One vector is turned by the same rotation once a tick. Each row is the vector after some number of ticks, and that number follows the row.
The counts run from 0 to 569.
[  1 -44   0   0  -7  45  11  -7  46  -6   4  23   0   2  57 -20 -15 -18
  14  12 -46  -9 -69  16 -24 -21  30 -22  44 -12  -9  -4 -11 -27 -11  18]  557
[ 24 -26 -17   7   3  11 -24  37  40   8  44  -8  -9  23  30  -7  19 -14
 -22   7  26 -10 -72  22  29 -26  14   3 -10  -5  -7   4  31  18  37  19]  181
[-16  -8 -34 -12  27  13  -6   5  57  12  -4  35  -2 -70  15 -29   8  -8
  25  25 -16 -24 -10  24  -8  26   4  34  22  24 -13  28 -25  -7  -3 -41]  5
[  9  13 -38  42 -34  21  13 -29  36 -12   3  16 -22 -16 -39 -51 -25  19
  -5   9  16 -12 -24  11 -28  24 -12   6  28   7 -22  19  36 -37 -22  -4]  10
[ 23   3 -20  18 -14  34 -13 -31  40   7 -29  33 -37  -3  55  14 -18   7
  -2  32  39   9 -46  41  17   4 -15  36  24   7 -31  -2  37 -13  -3 -13]  336
[ -5 -28  20  18 -50  14   2  58 -27 -17  29  40   4 -11   8   5  36 -20
  31  35  12 -38  -1  45  15 -12  15  -7   8  15 -28  32   7  -1  -6  45]  260
[ 15  -4  -4  19 -13  61  -8  -3  60   1 -30  16 -18 -18  12  -8 -23 -15
  39 -12  29 -28 -10  -4   7 -11  30  28  16 -22 -33  10 -15 -25 -14  37]  73
[-47  23  11  32  -3   8 -16  21  12 -28  -1  -4  61 -29  48  11  -8   0
   1   8  25 -19 -74  10  50  -3 -23  23   9   6  -4  10  -3 -27  -8 -13]  224
[  5  33  12  36   8   5   2  39 -28 -39  36  -2 -14 -13 -11   9  -7   2
  -3  -4  44 -50  -2   6   8  17  31   0 -38  11   4  49 -30 -20  29  36]  105
[ 27  32 -25 -26 -24  49 -15 -15   4 -11 -15  38 -52 -35  -2  -2   6   0
 -15  53   3  19 -37  13  12  63 -16  -3  11   6 -19  -9   5 -10  24 -37]  170
[ -6  30  -3  22  -9  19 -10 -13   0  20  46   5  26  -4  -8 -24  -3  -7
 -10  21  50 -26   2  23   4  18  25  40  34  -1 -18  -1  -3 -29 -67 -13]  493
[-31  11   8   2 -25  34  15   2  -3 -21  40 -48  27 -48 -41 -28  10 -28
  36  23  34 -11 -42 -17  17   8  29  16  28 -16 -12  -8 -14 -21  -8  -4]  364
[-24  22   1  16 -49  18  -1  20 -28 -28  50  -7 -15 -62 -16   5   7   9
  28  28  55   4 -35 -11  10   8  16  27 -17  12  -2  -2  20 -10  -4 -11]  12
[-34   6  13 -33  19  25   4  36   2 -25  38 -44  15 -23  24  23 -50  11
 -11  30  15  -6 -67  29  18  31  -1 -32  25  -5   1 -20 -15 -18   8  10]  199
[-14  18  39 -13 -44  18  10 -11 -34 -34   3  -5 -11 -20  20  13 -13   8
   9  55  43 -37 -43   7  33  39  -3  -3  35  -8 -29  18 -13 -30  -1  13]  416
[-36 -25  30 -10  27  21  -8  42  21  18  38   3  13 -23   0  14 -14  16
  13  29  51 -34 -15  54  29  -6   4  24   8   2 -38  31  -1  15  34  16]  68
[  6  17  22   4 -29  34  24  19 -40 -11  40  28 -35  30   7  36 -45 -11
   3  39  15 -21 -25  19  -5   4  35 -12  24  -3 -29 -16 -33 -15 -21  42]  18
[-13   4  14  25   4  34 -28  20  -1  23  23 -19  15  50  -7   0   8 -56
   6  -8  21 -48  -2  34   6 -14  28  10  33  -3 -34  16 -34 -28 -35  16]  183
[ 20 -17  31 -12 -10  15  22 -17 -14 -18  28  -3  -4 -12  38 -45 -53  -7
  13   3 -20 -15 -35   2  -6   9  48   2  -4 -12 -18  48 -10 -23  56  -8]  397
[  6  -5  -7  50 -45   5  -4  28  -2  -3  32  -6  -7  24 -14 -16  -2   3
  -3 -36  22 -38 -45   8  17 -22  25  35 -29 -11 -31  33  33  -9  21   9]  342
[-14  25 -53  50   5  19 -34  -9  63 -13  13   5 -39   4 -38   0 -17  -7
 -38   9  38 -25 -27  11  25  19 -33  23  -3  -3 -22  18   3   5 -28  -6]  140
[  0  31 -28  -8 -28  52   9  34 -45 -15  22  -1 -33   5   8  18 -21  14
   2   0  14   0   7  43 -13  51  37 -10  32  23 -30 -19   7  -8 -24  -3]  281
[ -8  16  19  30 -34  43  -2  51 -13 -24  29   5  42  -3 -24 -32  40   6
  19   3  24 -28 -18  23   9  24 -27   2  29  -6 -25   8  30 -10 -21  27]  146
[-50  10 -17  30  22 -10   6  23  10  -2  79 -46 -14 -17  19   3 -27  23
  23  -1 -23  20 -46  32 -11   5  24  16  -2   1   8  -3  -1  -1 -28 -13]  359
[  9  30 -30  -3 -27  35 -25  29   6 -37 -10  10 -15   9  43   5  35 -14
  20 -25  -2 -46 -27   0  13  37  19  14   5  -6  -4   3  -6 -23 -38   7]  188
[-22  30  20  43 -32 -20  -4   7   1   6  39   3   7   0   8 -23  -6   6
  35  -3  27 -34 -17 -15 -25  23  -5  42  -1  -4  -2  30  19 -33 -54  -7]  142
[ 28  29 -36  23  -4  24 -14  45   7  19  15   6  -4   5   8 -28  10  -4
   9 -61  11 -47  13  19   0  25  38  41 -12  14 -20  31  -3 -18   0   3]  430
[ 33  26 -24  40  11   9  -1  27  -6   4  49  12  -4  -2 -24 -38  16 -40
  -1  -4  29 -28  -8  16 -14 -14  47  30  -8  19  -2  20  -9 -35 -25  -6]  53
[ 10 -18  11  30  26  18   2  49   7 -29  39  21 -15  -4  16 -30  12   9
  12 -12 -28 -25  -7  36  -7 -13  15 -16 -24  15 -11  66   2  36  39  27]  507
[  8   8 -27  18   4   8  26  20 -29  12  24 -14 -39  30  57  14 -37 -13
  20  22  16 -18 -61  50  -9 -13  53   4  30  12  -8 -18   0 -34 -36   4]  447
[-42   8 -10  12 -15  -6 -21  44   3   2  56  28  -3  14 -28  19   9 -55
   8  14   1 -59 -22  16   6  20  11  20 -11  19 -13   6 -41 -37 -31  -9]  297
[ 57   6 -39   7  10  29  -4  45   6 -15  16  19 -36   4 -17 -38  32 -26
   6   8  -4  -8  14  39 -16  14  30 -28  -8  33  -2  33   1  -7  37   9]  481
[-14  21  35  35 -35  50 -18  -7 -28  20  37  14 -54  15 -32   5  -7 -41
  30  13  14 -15 -22  -3 -15  38  -1  13 -21   4 -14  34  -2 -14  39   6]  500
[ -4  -4  21 -14  24   4 -10  18  -6  -3  50  12  12 -38  13 -17  -1 -17
 -32  47  14   1 -54  29   0  26  -9 -18  10  23  14  10  24  -2  65 -33]  330
[ 31 -23 -37   8 -31  30   3 -10  45 -23 -15   8  -1 -16  -8 -74  25 -23
  15 -19 -37 -23 -39 -18 -18  13  14 -17   1  -1 -12  32   0 -35   6   2]  320
[ 26  -1  10  24 -33  26   2 -25   3 -60 -13  48  -4 -21  18 -12  -6 -16
 -15  21 -17 -23 -63 -16  19 -33   7 -19 -16  15   5  31   4 -15  38  18]  372
[-32   9 -18 -11   7  32 -28  44   3  14  71  -7  -6  -9 -36  13  12 -11
   0   6 -14 -10  -6  11 -30  84  -7   4   5 -11   1  -3 -11  -3  -8 -14]  34
[-12  21 -35  -5  13   8 -14  -4  37 -37  -1  26   7 -16  37  28 -16 -12
 -16  33  25 -37 -39  18  37 -11  12   0  16  -2  -8  10 -52  -4 -43  -1]  136
[-12 -12  -8  20  15  -1 -27 -11  47 -10  -5  -7 -36  17  15  19 -37 -30
 -26 -14 -18 -52 -62   6  19   2   7  -2 -18   7   2  43 -34 -16  32   9]  25
[ 26  -2   1   4  -7  14 -13 -19 -13 -23  17  41 -19 -22  65 -20  11 -11
 -13  36 -25 -12  -8   9 -42  29  26  11  16  31  15  33  13 -29  21 -25]  485
[-31   6 -15  23  26   9 -15  42  12 -19  18 -52 -28 -43  32  -7  -9  -3
   1 -25   8  -6 -20  45  29 -10  51   2 -17  18  -5  37   2   2  66   5]  156
